A single turn carries every row of the set below to another of its rows. Some are shown first; where does it send the rows asked next?
Zege: [  2   4  -1   1  46  20   3  10  25  18 -31  -5  22  26  -3   0  20   9
 -11  30   9 -11  34  32  12 -41 -41  -9  32 -22  -1 -13  -3  25   7  -4
  22 -23  23  19 -23 -33 -24  -7   4   6   6  46  44   3]
zeva: [ 11  15 -11  -3  11  34 -28 -37  14  19  27   0  -9  31 -41  16 -12  21
   1  23  10 -37  25  17  -1 -12 -36   3  24   7  21  16 -16  22 -34  -5
   2  -5  43 -30   4  -5 -14  30   2 -10 -22  23  26 -35]
Loza: [  1   2  -5  -8  -6  19   3  -7  28   9  31   9  -3  47 -17  20   1  17
 -15  -3  16 -23  27  18  21 -17 -60   5  18 -21  25  28 -14  23 -13 -24
  -2 -11  30 -42 -11  29 -41  45  12  17 -31   8  18   3]
Keta: [-14  23  -3   3  11  22  -3   1  17  30  36   8  -3  20 -38  19  -5  27
 -23   8  -2 -17  24  -1   9 -27 -57  -8  15  14  15  25 -17  21 -17 -24
   2  -1  40 -33 -29  -6 -42  25  35   0 -13  27  22 -14]
Kav: [ 15 -12  -5   0  32  -3 -30 -10  26  -4 -27 -13   1  14 -11   6  49  35
 -19  18   9  -4  22  26  -3 -27 -25   1   6 -41  19 -21   0  21 -16   4
   9 -21  31  -2   6  -2  -5  15 -37  -6 -21  40  17 -18]
kore: [-16   6   6  21  34  35  -4  10  -6  28  29 -40 -11 -19 -15  45  29 -16
 -14  39   3 -10  31 -10  -9  -1 -52  32  15  10   7  -3 -13  -4   2 -19
  20   1  60   1  -8  25   2 -13 -32 -39  -8  18  17   1]
voze: [ -9  14  -9 -10   4  11  -7 -15  11  14  -8 -18  -3  15   0   7  35   4
   2  31   8  -2  18  64 -13 -38 -44 -30  19 -13  -5  15  -5   7   0 -15
  15   8  59 -21  16 -26 -51  -8  -8   4  -7  27  38  -2]
domi: [  1  43 -30  14  40  16  21  -5  -3   2  26 -17   2  40   0  34  27  18
  12   9 -18   8  23  10  18 -42 -30 -10  11  25 -31 -23 -14  31  12 -17
 -27 -42  56  31   2 -18   3  11  -6  18 -63 -16  52   1]
lafib: [ -8  19 -19  15  17  27  25   4 -15  19  30 -25   3  10   4  42  34  24
   6   6 -14   6  10  28   4 -26   5 -31   7  18 -17 -17   0  19   6 -12
 -22 -14  52  20 -23   6  -4  34 -20  10 -62 -19  33  19]
Safid: [-11   3  -4  18  60  32  21  23   3  19  17 -11  -9  15   2  31  25 -14
  14  19  -1 -21  31  -5  -6 -10 -73  36   1  -7   9  15  -6  24  20 -14
   0 -21  55  -2   7  49  -2  -8 -43  -7   8  19  17  25]
Vir: [-16   2  15  14  43  23 -10 -19  10 -15  28 -34 -35  28  -4  60  19 -20
  -2  20 -16  -8  11 -15   9  -8 -61  45   0   4 -15   3 -32  15  -2 -11
  16 -19  52  -5  30  17   8  -7 -44 -12  -5  21  25  -3]
difir: [  3   5   2  -9  18   8 -17 -26  26  -3  24  -3  -6  46 -34  25   0  25
 -32 -12  -2 -19  14 -16  28 -20 -39   2  12  -7  19  -4 -27  35 -17  -4
   1 -19  18 -32 -14   2 -21  45   5   0 -24  31  21 -22]
fud: [ 14   4  -5  15  21   3 -28  10  16  12 -23  -7 -22  35  23  27  48  27
   6  -8   8 -17   0  41   2 -29 -71   0  11 -44  -5  -1  -8  12 -22  -9
  -3  -8  16 -21   9 -17 -38  10 -17  22 -14  23  40   4]
beri: [-22   1  23   4  14  -3 -12   6  35  -6   3 -14 -16  16   0  32  37  27
 -33  20 -19  14  18  16  27 -54 -59   1  10 -30 -11  -2 -24  22   1 -18
  20 -13  30  14 -18 -46 -40  -2  11  21 -17  37  29 -16]
lapu: [ 23  16  -8   3  28  25 -13  -1  22  33  12  20  -8  27 -21  15  -7  34
   4   9  13 -48  34   4   3 -14 -65  15  30 -12  28  17  -5  32 -20 -12
 -12  -1  18 -16 -24  11 -25  27  16  13 -17  11  43 -22]
pogu: [-32  20 -19   2  15  14 -21  17 -15   2  12   8  24   9  -7  53  37 -34
 -15  37 -13  32  51  41  25  -7 -28  15 -14   8 -18   2 -28   1   1 -44
 -11 -30  18  21  13  17 -46  11 -31 -13 -21   9  30 -16]
sifiv: [-39   7 -22  26  19  14 -22  24 -28  11  14  21   6  13  -3  53  31 -39
  -6  41 -10  15  46  54  13  -6 -23  21   2   3 -12   0 -19  -5 -10 -48
  -2 -30   1  27  10  15 -33   6 -15  -4 -20   8  29 -11]
benup: [  2  30 -21  21  17   9  10 -10 -10   6  27 -28 -15  22  -2  30  40  17
  11  25   9   7  22  22   2 -23 -19  -8  27  11 -16 -29  -6  15  11 -29
 -21 -22  52  22  -7   9  -6   7   5  16 -75 -41  57   3]
sebug: [-14   3  20   7  23  32  12  -5  -2  -2  24 -50  -9  27  14  65  25 -41
  -8  10   8 -16  22  -1  21   0 -67  28  18  -6  -9  -7 -30   2  17 -28
  17  -5  42 -14  -4  40 -31  -6 -28 -12 -10   4  40  26]
bur: [ 26  30 -12   9  19  18  18   7  -7   2  12 -16   4  31  13  52  31  13
  16  -3  -2   1  35  20  20 -41 -30 -17   5  13  -7 -33  -4  26   6 -13
 -38 -21  56  30  -1  11  -6  36 -36   4 -59 -28  28  10]
mepu: [-27  25 -11  12  14  -6 -37  14 -12   0  27  21   4  12   4  28  46 -17
  10  48 -39  16  21  33   2  -5 -31  24  -7   6 -10   5  -5  30   7  -8
  -9  -9  -1  18  24  25  -9  36 -41  19   3   2  12  -3]
fuzef: [-21   4  10  12  43  39  -2  -3  17   6  25 -36 -23  -2  -1  34  24  -6
   1  43 -11 -29  19 -18   9   8 -54  59  23 -19 -12   4 -21  16  13  -7
  20  -7  30  18 -16  32  11 -14 -27   7 -11   1  56   6]
matud: [-25  25 -14   4  31 -25 -25  24 -21  20  16  -5  10  12 -13  16  52 -34
 -18  27 -31   7  32   3   8   2 -24  24  27   4  -8 -13 -28   0  13 -21
  -4  -8 -11  33  14  -2 -34  16 -26   3 -30   4  55 -23]
lemob: [  7  13 -14  47  30  -6  15   6 -23  13  28  -4 -24  27  -3  52  37  17
  12   8   6   3  20  15  -6 -39 -23 -10  17  22  -4 -38   5  17  -1 -26
 -18 -25  41  27   5  -7  16  20  -5   6 -68 -19  21   2]
zab: [  3  -3   5 -17   9  36   0 -30  32   2  21   3   7  45 -29  22 -26   2
 -18  22  13 -41  41  15  34 -21 -32  13  36 -12  19   6 -25  26 -12 -17
  12 -15  24  -3 -27   1 -26  31  17   9 -29  13  40 -23]
med: [-16  34 -25  14  17  -3 -38  11  -8  -5  25  11  17  34  12  18  46 -28
  13  49 -21  19  29  33  18  11 -41  34   1   5 -16  -8 -15  24   7  -5
  -8 -28  -8  10  32  19 -11  31 -35  16  -5   0  28   2]
Sal: [-16 -21  -6  -4 -16  24  -3  -3  33   6  16 -31   4  23   3   4  44  10
 -17  37   8   6  22  56  14 -32 -34  10  26 -46  -7   9  -9   0 -18 -18
  32 -27  47  -8   1 -14 -15  13 -15  17 -47  32  18   8]
forid: [-31  21   6   5  54  23  16   1   2   5  22 -38 -11  10  -7  38  36  -9
 -11   9 -23  -3  -1 -32   0   3 -57  16  -4   6 -16   7 -25  21  33  -9
  14  -7  42 -23  -8  35 -18  -9 -20  -9  11  21  48  26]
toviv: [-24  19 -12   2  24  -6 -12  42 -22  28  16  -7  28  11   1  22  52 -31
 -26  17 -41   1  27  10  19   5 -24  26  19  -1 -17   0 -28   3  11 -17
  -7  -5 -16  30  -3   8 -35  36 -42   6 -26  11  48  -7]
Sil: [-17   9  -8  23  38   3  36   9  -7  12  27   4 -16  20  -1  33  23  18
  12  14 -26  -3  19  18   0 -50 -15  -9  18  10  -8 -10   9  41  17 -19
 -24 -23  51  46 -11   0   5  21  -6  31 -60 -19  36   8]

lapu moves to Keta
forid moves to sebug
Now find these:
mepu moves to toviv
Zege moves to voze
domi moves to benup

A single turn carries every row of the set below to another of its rows. Some are shown first; where does it send the rows asked next?
reti: [  3 -26  -7  11  29  -2  -3  -1  -4 -16  -6  -5  -9   2  11  39  10   3
 -18   9  17 -50   2   4 -16 -11  16 -40  -8  21   2]
nalo: [ 16  -9 -49  50  21  19  -5 -32 -18   0 -18 -14 -38  21  -5 -23  -3 -32
 -15  -5  27 -21   5   8 -20  -2  28 -11  26  29   3]
Tesab: [-13 -28 -59   8  -7  31   4  -3  14   6   6  -9 -13  62 -18 -15 -16  10
  -4  -4   0 -13  -6 -25  28   1  11 -23 -16 -16 -22]
papor: [  7   3  -3 -23  44  25  24 -24   8  -7  18  -5 -18   2 -11  13  11  -6
  -6 -10  51 -34 -12 -12  23 -38  20  -9  -2 -11  17]
nema: [ 15  10 -29  11  19  53 -22 -49  16  -9  24  -7   6  25 -17   4  -8 -11
 -25   1  25 -27 -13 -23  19 -16  24 -20 -19  21  17]
guv: [ -1   9 -41  39  27  17   8 -13 -19  28  -4  31 -21  46 -21  -3  -2  29
   5 -42  14   8  19 -26  -2  -3  -2   0  16 -15  -4]
der: [ -6 -13 -59  33  52  29 -24 -22 -10  10  18   1   7  25 -34   3  32  13
 -30  29 -15 -31  11 -12  28  -3  27 -26   6  17   2]
votu: [  3  -9 -58  -4  24  12  26 -21 -26  -7  39  24  29  21 -33  -6  29  -4
 -11 -20  22  -9  30  -7   9 -28  -7 -48 -10  -1   9]
Mip: [-17   0 -44  -6  15 -19  11 -11   0  24   0  -8   1   2 -18  -5  21   1
 -29   4  27 -41  21 -15  51   3  21 -43  -8  -2  -5]
ziga: [ 22  -7 -25  23   5  13 -21  18 -10   3 -19  -7 -13  -2  -6 -24  -3  -1
 -23  -1  16 -13  15  34   8 -50   6   8  26   7  -7]
Nis: [  5 -20  -4  10  36   6  17 -15  -6   6  71  11   6   6 -48 -20   2  -8
   1  11  32 -42 -12 -20   9 -29  12   2  12  14   2]
Rimev: [ 12  -2 -29  32  -3  55 -17 -10 -25  26 -10  -2  -6  21   0 -15  12  20
 -12   2  11 -46 -14  -3  13 -15  26 -20 -27 -37  -9]
rom: [  1   4 -42  21  22  32  18   1 -24  26  -9  45 -16  45 -17 -12 -13  25
   3 -25   1  10  14 -29   0   9  11  -8  13 -21   9]
Rike: [  9 -14 -30  39   0  34  27 -16 -18   6  35  21  15  20 -15 -20  19   9
  -3  13  -7  -8  28 -12  19  -2  25 -39  25 -34  33]
bik: [ 17  -5 -31  12  29  28   0   9 -12   5  21  -6 -10 -13 -39 -36  15 -21
 -31  -3 -11 -49 -34 -21  -4 -38  16 -29  -8 -22  12]
nipot: [  5 -29 -38  44  34   3  -2   6   9  16  39  28   2   9 -17  24  14 -33
 -26   1  30 -34  -5 -26   3 -23 -25 -28  -8   2  -2]
Vav: [ 21 -11 -11  17  18 -18  16 -15   4  17  50  21   5  14 -55 -31   3  -4
   2   2  13 -34 -24 -29   4 -27   0   3  34   8  -2]
Kib: [-23 -31 -21  15   5  35 -18 -28   1  12  32  -9  27  26 -15 -19  26  -6
 -11  -5  12 -55  -6 -33   5 -20   4 -48  -9 -19   8]
falon: [-12  -2 -88  23  -1  17   4 -40 -26  -6   7   7   5  31  -3   6   1  15
  11  -7  15 -19 -11  12  -2   0  27 -47   2  20   5]
tata: [ 26   1 -19  19   3  14 -18  21  21   1 -14 -10  -6   6  -8 -13   2   4
   0 -13  17  -7  15  36  11 -51  15  -2  24  -4  -2]
Bot: [ 16 -16 -29  12  13  19  -6  24  13  -1 -20   2   0   3 -25 -16   0   8
  -9  -7  19 -14  26  40   1 -52  11   9  24   6 -11]
sobuz: [-32  -5 -47  25   1   0 -12 -11 -30 -36  43  -6  -7 -19 -19 -16   0  -9
   7  -4  27 -24   5  19  13 -15  25 -23   9  23   3]
Tib: [ -6   9 -54  36  24  28  23   0 -28  21  -9  37 -26  36 -24 -14  -9  18
   1 -32   4   0  13 -32   0   5  11   1  24 -22  -9]
pivaz: [ 21  -4 -30  15  11   8 -14  26   1   4 -26  -5  -9 -10 -15 -12   2  -5
 -23  -4  26  -4  17  29  18 -44  12  14  21   4 -13]
biz: [-22  25 -68  27  28  26   7  -6   8  14   4  -9 -27   5 -18  15  -9 -18
 -19   6  -1 -65  -4 -11   0 -16  16 -41  16  -1 -19]
zitav: [  3   2 -51  30  30  28  14 -11 -17  16  -5  39 -24  47  -9  -9   0  33
  -9 -31  21  -2  10 -35 -15  -1  -7   1  29 -14  13]
Lizud: [ 12 -12 -11  24  32  -2  23 -11   7  19  61  17   1   8 -61 -29   7  -9
  -5   8  14 -18 -25 -25  20 -26   8   4  20   8  -5]
rimu: [-18 -19 -14  -1  18   1 -21 -31  10   9   8 -16 -36  -7  -6  -5  16 -13
  18 -30   3 -51 -15   1  -1 -21  16  -7   2 -12  -7]
fonib: [  8 -10  -9  20  27  -3  22  -9   8  18  63  18  -4   9 -52 -23   2 -13
   6  -6  30 -23 -27 -28  17 -32   6  -2  20  22   6]
Ler: [ 27  -3 -24  25   0  10 -13   6  -7   7 -36 -11 -12   0  -2 -11   5  -5
 -13  -7  18 -12  16  38   9 -44  20  -1   1  17  -6]
paro: [ 11 -40 -64   3  26  -8  -5 -11 -33  -7  -1   3  -9 -24   7   7  10  13
   4  -4 -17 -25  -2   5  22 -33  20 -17  23  15 -19]
fidi: [ -9 -33 -24  13  36  34  -2  17  -6   7  -8   2 -26   3 -17  13  18   8
 -40 -10   5  11  -2  26   8  11  38 -16   8  22   6]
rav: [ -8   1 -50  45  23  28   0  -9 -23  19  -4  32 -26  51 -22   6  -5  21
   2 -26  23   3  16 -19  -5   5  -7  -9  27 -28   9]
Bub: [-16   2 -48  28   9  35  13 -11 -25  18  -6  43 -22  45 -21  -6  -1  16
   4 -19   6   3   6 -40  -7   6   6 -27  31 -22  12]
Tofo: [ 12 -11 -23  10   4   7  -2  10  20  -4 -29 -16 -13   5 -20 -11   1  -7
  -6  -6   8  -5  19  36   7 -55  17   2  13   9  -5]
vak: [-17   2 -35   4   6  41  38 -18 -18  12  38  12 -22   3  20   0   5  21
   4   5  -1 -33   0  17   3   2  32 -48  16  -6   0]
binir: [ 14 -23 -32  30  20   3 -15   5 -22  -7 -10   3 -18   1   3 -27  33 -21
 -15  -4  30 -41  21 -10   1   5  12 -57   6  14  36]
fem: [ 36 -32 -47  48  -7  32  -3  -9   4   1  -4   0 -16  41 -23  22  -3  26
 -29  20  13 -29  -2  -4 -16   7  23 -25  23  11   0]
Pon: [ 24 -21 -15  11  30 -12  27 -24 -13  23  58  20  13  12 -46 -21   9  -8
   0   3  17 -41 -12 -28   6 -28  13   2  23   5  -6]
nul: [ 20 -21  -6  16  32  -7  27 -26   0  12  55  22  11   9 -50 -40  -6  -9
   4  -6  12 -30  -8 -11   7 -16   2  -3  26  19  -1]
mosot: [  0  13 -60  34  -7   6   9 -21 -31   9  42   6  -7   9 -22  -4 -17   4
 -35 -40  34  -5  -3 -26  25   6  32 -31   2  -8  -2]
tebo: [ -1 -13 -17   6  25  27  27  -7  -7   9   0  25   2  16 -25  19  24 -14
 -28   3  19  -9 -16 -47 -16   4  15 -43   1  37   4]

Tesab moves to nipot
Ler moves to Bub
Now find these:
nalo moves to Rike
Bot moves to guv
Tib moves to Lizud
tata moves to zitav
biz moves to der
rav moves to Pon
reti moves to falon
fidi moves to mosot
fem moves to votu
vak moves to nema
Rimev moves to tebo
ziga moves to rom

